Where one turn sends some rows of the set: a few examples, then the rows asked:
J928: [ 10 -17 -12  -8  30  12  -5 -13   5   4 -39   2  -7   8  15 -13  10  -8
 -18   3  -9  11  -7  15  -6  -2  -4   7 -25   5   3   1 -21]
J564: [ -5   9   6  -1 -12   4  -4   0  14  17   6 -12   1  -1   8   5  22 -10
 -10  21   0  19  -9  14  11 -24  -8  -4   8  -4  -2  13 -21]
J909: [  3   0 -19  13  16   6  -8 -10  -1  13  -5  16   2 -26 -14 -23  13  13
 -17  10  -5 -14   2 -17   2  14  12   5 -11   8   5   8  -8]
J727: [  0  -9   3  -3  -6  11 -17  16   2   0 -21 -20  -8  -5  -8 -21   6  16
 -20  16 -21   7  14   6  22   4  19  14 -20 -19 -13   1  -8]
J131: [-31 -10   2  -2   7   3   6  -8  -6 -11  -9 -13  12   2   6  -6  17   2
 -23  -2 -15  -1 -28   4   4   1  27   1  -5   1  20  12  -9]
J622: [  1   2  -5 -17  -5   3  -7  -6 -24  17 -18 -21   0 -14  -2 -13  16   9
 -28 -11  12 -13  -1  11   4  -1  25  26  -2  -6   3  30 -24]
J669: [-11  19 -17 -11  -9   8  13 -14   0  11   2 -20   1 -27   5 -14  29   1
 -21 -18   6  24  -4 -13   0   0  -6  14  -2  -8  10   7 -14]
J344: [ -3  -9  12 -13  -2 -10   2  -6 -15   2 -28 -11  -3   2   1 -13  16   4
  11   2   3  -1  23  10  -4   7 -17  -9 -12 -22  10 -14 -37]
J165: [-10 -17   3   5   0  23   7  12  11  -5 -15 -35  -5  -6 -16 -18  -4  -7
 -17   5   1   1   2  -2  20  10  16   5  -9 -20   0  -3   4]
J647: [-17  -2  -4 -13 -30  16  -5   6 -22  -8  -9  -4   0   0  -8 -13 -14  -8
   8  -6  -1   2   4   4   3  12  11  -9  20  -4   9  13 -10]
J865: [ -7 -12   1  -9 -10  -1  -7   7  13  20 -31  -3 -16  -8 -27  -7  29  10
 -18   2   4   4  11  -5  22  12  -3  13  -1  16   4 -30 -24]
J19: [  9   2  -4   0   7  19  -3   4   1  17  -8  -5  -7 -33   9  -4  22  12
   1 -16   0  33   4  -1   4   5   2  18  16   3 -14  13 -32]
J488: [-29 -22   1  -1   5  13   7  -8 -10  -7  -1   9  -4 -14 -24  -6  -1 -16
   5  -4  22   5 -20  -6   2  18 -13  11  -3  13  -2  14 -14]
J616: [  8   8   7 -14  -2  12   5   7  -7  10 -29  11  14  13   5 -16  27   0
 -24 -15   0 -12 -18  22   4 -24  -5  -4   0  11   9   3 -15]
J572: [-17  -3  -9 -22 -20 -20 -17   4  -4   9  -6  12 -16   4   2 -18  21   3
 -29  -9  13   0   5  -5  18  10  18   3 -11 -12  -1   3  -9]
J699: [ -4   2   1  -8   2  15  -6   9   9   2   0   1   6 -25   5 -14  27 -18
 -12  -4  -6   9  24  12  -2  -3   4  -7  -8  19  27  -7 -30]
J823: [-34 -17  -5  -2  -9   1  -6  -5   2  -3  -3  16 -19  -3 -32  -2  25  -1
 -14  -2  27   9  -2   3  22  13   2   8  -7 -17  -3   2 -16]
J190: [ -4 -11 -18   6   6   9 -18  -6  -2  32 -27  -8   2   2 -17 -12  14   3
 -28  -9   8  10  -8  -7  28   7   0   3  21   6   5  17   4]
J605: [  7  -6  -1  -7   5  18   7  -8  17  12 -29 -13 -16  -3 -23 -11  25  -3
  -9  11   2   5   3 -18   6   5  -6   6 -16  27  13 -26 -14]
J328: [ -1   1   2   0  19  28   0  -5   5  10 -38  -5   9   4  -6 -11  37  -9
 -13 -26 -10  -1  -7  12  -9   8 -13  -4  -3  20  -7   6 -13]
J963: [  0   7   0  -4   6  28   1   0 -20  16  -4 -19  -8 -14  -5   4   2  -3
 -15   0  23 -15  -1   2  -2  11  17  20   1  -3  -4  30 -18]
J148: [ -1 -26  16 -28  -7  13  13 -16 -27  -1  -9 -27   5 -15   2 -15  -5   7
 -12  -4  -4   2  -6   3   0  12 -12  -3  -7  -9  -5   3 -24]
J829: [ -4  -5  -8  -6 -10  17 -14  16  -8   5  -3 -14  -3  -6 -27  -9  25  -7
 -17 -13  12  37  16   5  13 -17 -11  -6  -5  22  11   5 -27]
J751: [  2  -3 -11   9  16  11   9 -11  -9  -1 -38  -5   3  -1 -23 -25   7  -4
   3  11  -9  28  -3  -1  18  14 -23  -1   5 -16   8   1 -19]
J970: [-13  -8   8  -4  -1 -13  22   2  -6 -16   9  16  -5   8 -16  -5  19  -1
 -11   3  -3   6  -4  18 -10  12 -14  -7  21  -4   0   8 -27]
J978: [-18   4 -14   8  -6  -3   1 -15  -7  -5 -30   9  -7 -18 -18 -18  18  10
   1  11 -22  12   5   8  21  21 -11  -7   3 -17   7  -4 -19]
J252: [-22  -4  12   1  -9  22   2   6 -20   4   5  13   9   1 -27  -7  35  -3
   2  -3  11 -14 -12   2   1  -7   0  -4  -7  15 -19   8 -19]
J37: [ -8  21   4  -4  -7   8   0   7   2  -1 -12  25  -3  -3 -34 -16  49  13
 -18 -18  14   1   0  -2   9   8  -1   1 -10  -3  -4   5 -19]
J479: [  5 -11   4 -12   5 -11  13 -12 -13 -10  -7  -1  -2  28  -6 -14  27   0
 -11   5 -15  22  -9  15 -11  -3  -8  -9  12   5  -1  16 -26]
J265: [ 29 -14  21  -5  -4   8  -6  -9   0   2 -30 -18 -26 -14 -11 -19   5   6
 -13 -10  -1   6  23   4  21   9 -12   8  -4  -5   6  15 -12]
J141: [ -5 -17  -1   9  -4 -12  11   5   4   2   6 -13   9 -27  -9 -19  14   1
  -8   3   4  10 -13  13  -5 -29  -7   3  -9   0  -9   6 -34]
J773: [  7  -6  28 -35 -20  14   5 -10 -16  -3  -5  -4  -8  -9   1  -9   1  20
  -8  10   7   9   1   8  22   9   2   1   7 -17   3  12 -21]
J433: [  7  -2  -4 -22 -15   8  -6   8 -29  -8 -17  -2  16   4  -4 -37 -15   0
   2  -1 -10  10   6   0  -9  -2   5   9   0  -3  10  13 -17]
J915: [  6   6  -5 -25  -5 -14 -16  -8 -10  10 -35  18  -9  10  20 -14  14   2
 -21  -1  -6  14 -15   7  12  -1   6   2  -9   2  11  10 -25]
J859: [ -7  -6   9   6  13   9  -6  30 -18  -2  -7  10   5  10 -12   5   1  18
 -22   7   1  18 -19  -2  11   1   9  14  -1  -5  -6  18 -25]
J438: [  3 -27  -2  -4  25  28  -1   1   3   0 -12  -7 -11   1   0 -13  -6  -9
  -1  -6   9   3  -5   0  -6   4  -5  14  -9  23  -9  15   2]
J810: [-11 -12 -18   3  -4  -2   1   6   8  -6 -21  13  13  13 -23 -22   8  -3
 -21 -19   7   3  -1  -7 -17  -6  -4  17   3  -7  18 -18 -22]
J595: [ -9 -11  12 -12  -8  11   5 -14  -7 -12 -23 -16 -17   7 -20  -5  13  13
  19   4  14  10  16  17   7  -3 -26   1  -2  -7  14   3 -16]
J142: [ -1 -10  18  -8 -14   4  -5 -18  -7   6  -7 -25 -15 -17 -15 -18  17 -12
 -14  -3  -2  -5  28 -13  12  26 -12   4 -17 -15   1   6 -11]
J991: [ -4 -10  14   4   3  31  16  -9  10  10 -11  -2   1 -14 -17  -6  28   7
  -6 -13  -2  -8 -19   7  -4  -1   6  12  -4  18 -21  16   4]
J203: [  7  11   9  -9 -14   0   5  10  -3  31 -19  10   7   4  -6 -10  32   7
 -37 -15   2  -1 -13  -4   7  -1   7   5 -10 -14 -21   3 -11]
J493: [-10  -7 -11   6  -8  23 -23  -9   8  -1 -18  14 -10  27 -13   3  20  -1
   6   3 -11  13   4  -4  -8   0  16   0   9  12   1  -1 -20]

J148 -> J595
J572 -> J915
J131 -> J493
Now these:
J727 -> J433
J141 -> J829
J970 -> J865
J252 -> J37

